[-.42,.19,-.17,.58,-.04,-.10]
The entry just right of -.17 is .58
The entry just left of .19: -.42
The entry just right of the smallest entry is .19

W =
[[-13  12   0 -34 -12 -22   4  31 -18  -1 -16]
 [ 24  -8   2  21 -23  -5   0 -38 -14 -30 -20]
 [  1 -16 -16  -1  17 -11   3  -1  -8  -2  12]
 [ 19   0 -23  -4   3  -6   4   0  13  21   8]
 [ 12 -20  -9 -46  21 -15 -14  -9  12 -10   8]
 [-44 -10 -18 -19   0   4 -20 -20  12   5 -31]
 [-35 -37 -14 -17 -18  14   9  -6   7  -9  11]
 [-17 -18 -15 -28   3  23 -19  -7 -28  -6  12]
 [-24 -25 -12  32  -5  -9  -8   5   2   6  -6]
 [-35 -10 -23 -23   5 -21 -38  -6 -19 -14  -5]
 [-23 -17 -26  23   8 -17  -7   9  -8 -15   3]
 [ -8   3  -7   3 -13  14 -35  -2  12  11   0]]
The first entry in reading order: -13
The entry in the bottom-left corner is -8
The top entry of the column that holds the smallest entry -> -34
The largest entry in the last row -> 14
The third-last entry, reading row by row -> 12
Read off the entry in the bottom-right corner.
0
The fifth entry from the end, reading row by row is -35
The second entry from the end, reading row by row -> 11
Read off the bottom entry of the column that holds the smallest entry.
3
The 2nd entry on the diagonal from the top-right corner: -30
The smallest entry in the first column is -44
The 3rd largest entry is 24
The entry just right of -25 -> -12
The entry just right of -26: 23
The entry directly above the smallest entry: -4
The first entry in the row that holds the largest entry -> -24
The third entry on the diagonal from the top-right corner is -8
Read off the fourth entry from the end, reading row by row.
-2
Read off the largest entry in the first row.
31
Read off the first entry of the smallest entry's row.
12
Read off the third entry on the main diagonal.
-16
Read off the entry in the top-right corner.
-16

array([[-0.33, -0.36,  1.44,  1.38],
       [ 1.08,  1.12, -0.54, -0.22],
       [ 0.74,  0.69, -0.40, -1.39],
       [-0.12, -0.11,  1.16,  1.27],
       [ 0.44,  0.47,  0.53,  1.19],
       [-0.01,  0.03,  1.30,  2.04],
       [ 1.06,  1.01, -0.90, -2.13],
       [ 0.89,  0.96, -0.10,  0.52],
       [-0.20, -0.22,  1.54,  2.00],
       [ 0.92,  0.95, -0.32, -0.33],
       [ 0.42,  0.47,  0.60,  1.17]])
Rows and columns are numbered from 0.
Find the bottom-right entry.
A: 1.17
Find the entry just right of 1.01.
A: -0.90
Find the entry directly below the largest entry.
A: -2.13
Find the entry just left of -1.39.
A: -0.40
Find the entry in row 1 and column 0.
A: 1.08
Find the entry in row 0 and column 2.
A: 1.44
Find the entry just right of 1.12.
A: -0.54
Find the entry at row 2, column 0.
A: 0.74
Find the bottom-left entry.
A: 0.42
Find the entry directly below 1.12.
A: 0.69
Find the entry in row 0 and column 0.
A: -0.33
Find the entry in row 0 and column 1.
A: -0.36
Find the entry in the top-right corner.
A: 1.38
The entry directly above the largest entry is 1.19
The maximum is 2.04
The entry directly above 0.44 -> -0.12
The entry directly below the smallest entry -> 0.52
Find the entry directly below -0.11.
A: 0.47
Find the entry directly above 1.17.
A: -0.33
The entry just left of the largest entry: 1.30
The entry directly below 0.89 -> -0.20
Find the entry directly above 1.06.
A: -0.01
The entry directly below 1.01: 0.96

B =
[[7 6 6 7 5 6 5 6 7 7 2 7 7 5 3 7]
 [7 7 7 6 3 7 5 4 8 3 2 7 7 6 7 5]
 [7 5 6 3 3 5 3 3 2 3 8 3 2 3 7 3]
 [7 3 2 4 7 7 7 7 7 6 3 3 7 3 3 7]
 [7 7 7 4 4 6 4 3 6 3 2 7 7 4 7 4]
 [7 6 3 5 7 5 3 4 3 3 7 3 3 3 6 3]]
Indices start at 0.
Which number is the entry in row 1 and column 0? 7
The entry at row 0, column 1 -> 6
Which number is the top-left entry? 7
Which number is the entry in the bottom-left corner? 7
Which number is the entry in row 2 and column 0? 7
The entry at row 1, column 1 -> 7
The top-right entry: 7
Which number is the entry at row 0, column 2? 6
The entry in row 1 and column 2: 7
The entry at row 2, column 2: 6

Questions about the array below.
1) Report the last entry, reading row by row.
2) Report the 2nd entry on the diagonal from the top-right corner.
3) Report the entry in the top-right corner.
4) Report the second largest entry.
5) Report the second entry in reading order.
6) Report the 4th entry from the end, reading row by row.
7) Report the 1st entry, reading row by row.
8) Report the smallest entry in the last row.
array([[ 0.7,  1.4, -0.7,  0.2, -0.2, -2.2, -2.3, -1.8],
       [ 1.1,  1.0, -0.5, -1.0, -0.3, -0.6, -1.7, -1.4],
       [ 0.3,  1.2, -0.4,  0.8,  0.3, -2.0, -1.6, -1.1]])
1) -1.1
2) -1.7
3) -1.8
4) 1.2
5) 1.4
6) 0.3
7) 0.7
8) -2.0

[[ 98 134 165 189 212 107 108]
 [ 54 110  40 120 211   7 152]
 [126 124 129 145  96 149 169]]
Indices start at 0.
The entry directly below the centre entry: 145
The entry at row 0, column 1?
A: 134
The entry just left of the largest entry?
A: 189
The entry in row 0 and column 0?
A: 98
The entry directly above 145 is 120
The entry just right of the largest entry?
A: 107
The entry just left of the smallest entry?
A: 211
The top-right entry?
A: 108

x =
.58,.48,-.41,.33
.54,.56,-.36,.37
-.43,-.42,.46,-.27
The 1st entry, reading row by row is .58
Find the third largest entry.
A: .54
The entry in the top-right corner -> .33
The entry just right of the largest entry -> .48
Find the third smallest entry.
A: -.41
The smallest entry in the last column is -.27

m =
[[ .20 -.15 -.63  .22  .30 -.17 -.15]
 [-.21  .21 -.22  .01 -.37  .25 -.04]
 [ .12 -.04 -.66  .23  .01 -.05 -.15]]
Counting starts at 0.
The entry in row 2 and column 0: .12
The entry in the bottom-right corner: -.15
Give the entry just right of -.66.
.23
Give the entry in row 0 and column 1.
-.15
Give the entry in row 1 and column 2.
-.22
The entry in the top-left corner is .20
The entry at row 0, column 2: -.63
The entry in row 2 and column 2 -> -.66
Give the maximum.
.30
Give the bottom entry of the column that holds the largest entry.
.01
The top-right entry -> -.15
The entry in row 1 and column 0 is -.21
Give the entry just left of the largest entry.
.22

data = [[-14.936, -10.379, -12.120, -12.523, 16.405, -12.334], [4.940, -6.883, -6.416, 4.384, -2.783, -6.249], [-11.460, 22.576, 22.134, -14.942, -25.565, 19.512], [-17.592, -13.651, -15.709, -14.450, 22.500, -15.120], [-4.331, 7.525, 7.555, -6.020, -7.530, 9.264], [-8.718, 2.185, 1.523, -8.250, -1.173, 0.319]]
Which number is the entry just right of -14.450?
A: 22.500
Which number is the entry just right of -12.523?
A: 16.405
Which number is the entry just right of the largest entry?
A: 22.134
The entry just right of the smallest entry is 19.512
The entry just right of 7.555: -6.020
The entry just left of the largest entry is -11.460
The entry just left of the smallest entry -> -14.942
Which number is the entry just right of -14.936?
A: -10.379
The entry just left of -1.173: -8.250
Which number is the entry just right of -4.331?
A: 7.525
The entry just right of -2.783 is -6.249
The largest entry is 22.576

Read these off the grid that follows.
1) Read off the entry just left of -.26.
2) Read off the 3rd smallest entry.
3) Read off the first entry in reading order.
4) Read off the third entry from the end, reading row by row.
5) Read off the top-right entry.
6) Read off the entry in the bottom-left corner.
7) Read off the largest entry in the last row.
8) Read off the smallest entry in the first row.
[[.11,.04,.13,.13,-.09,-.18,-.24,-.08,.07,.09],
[.17,.26,-.08,-.10,-.11,-.03,.09,.31,-.22,.06],
[-.04,.03,-.29,.19,-.21,-.52,-.14,.05,.17,-.08],
[.26,.46,.09,-.15,-.01,-.26,.09,.03,.03,-.01]]
1) -.01
2) -.26
3) .11
4) .03
5) .09
6) .26
7) .46
8) -.24
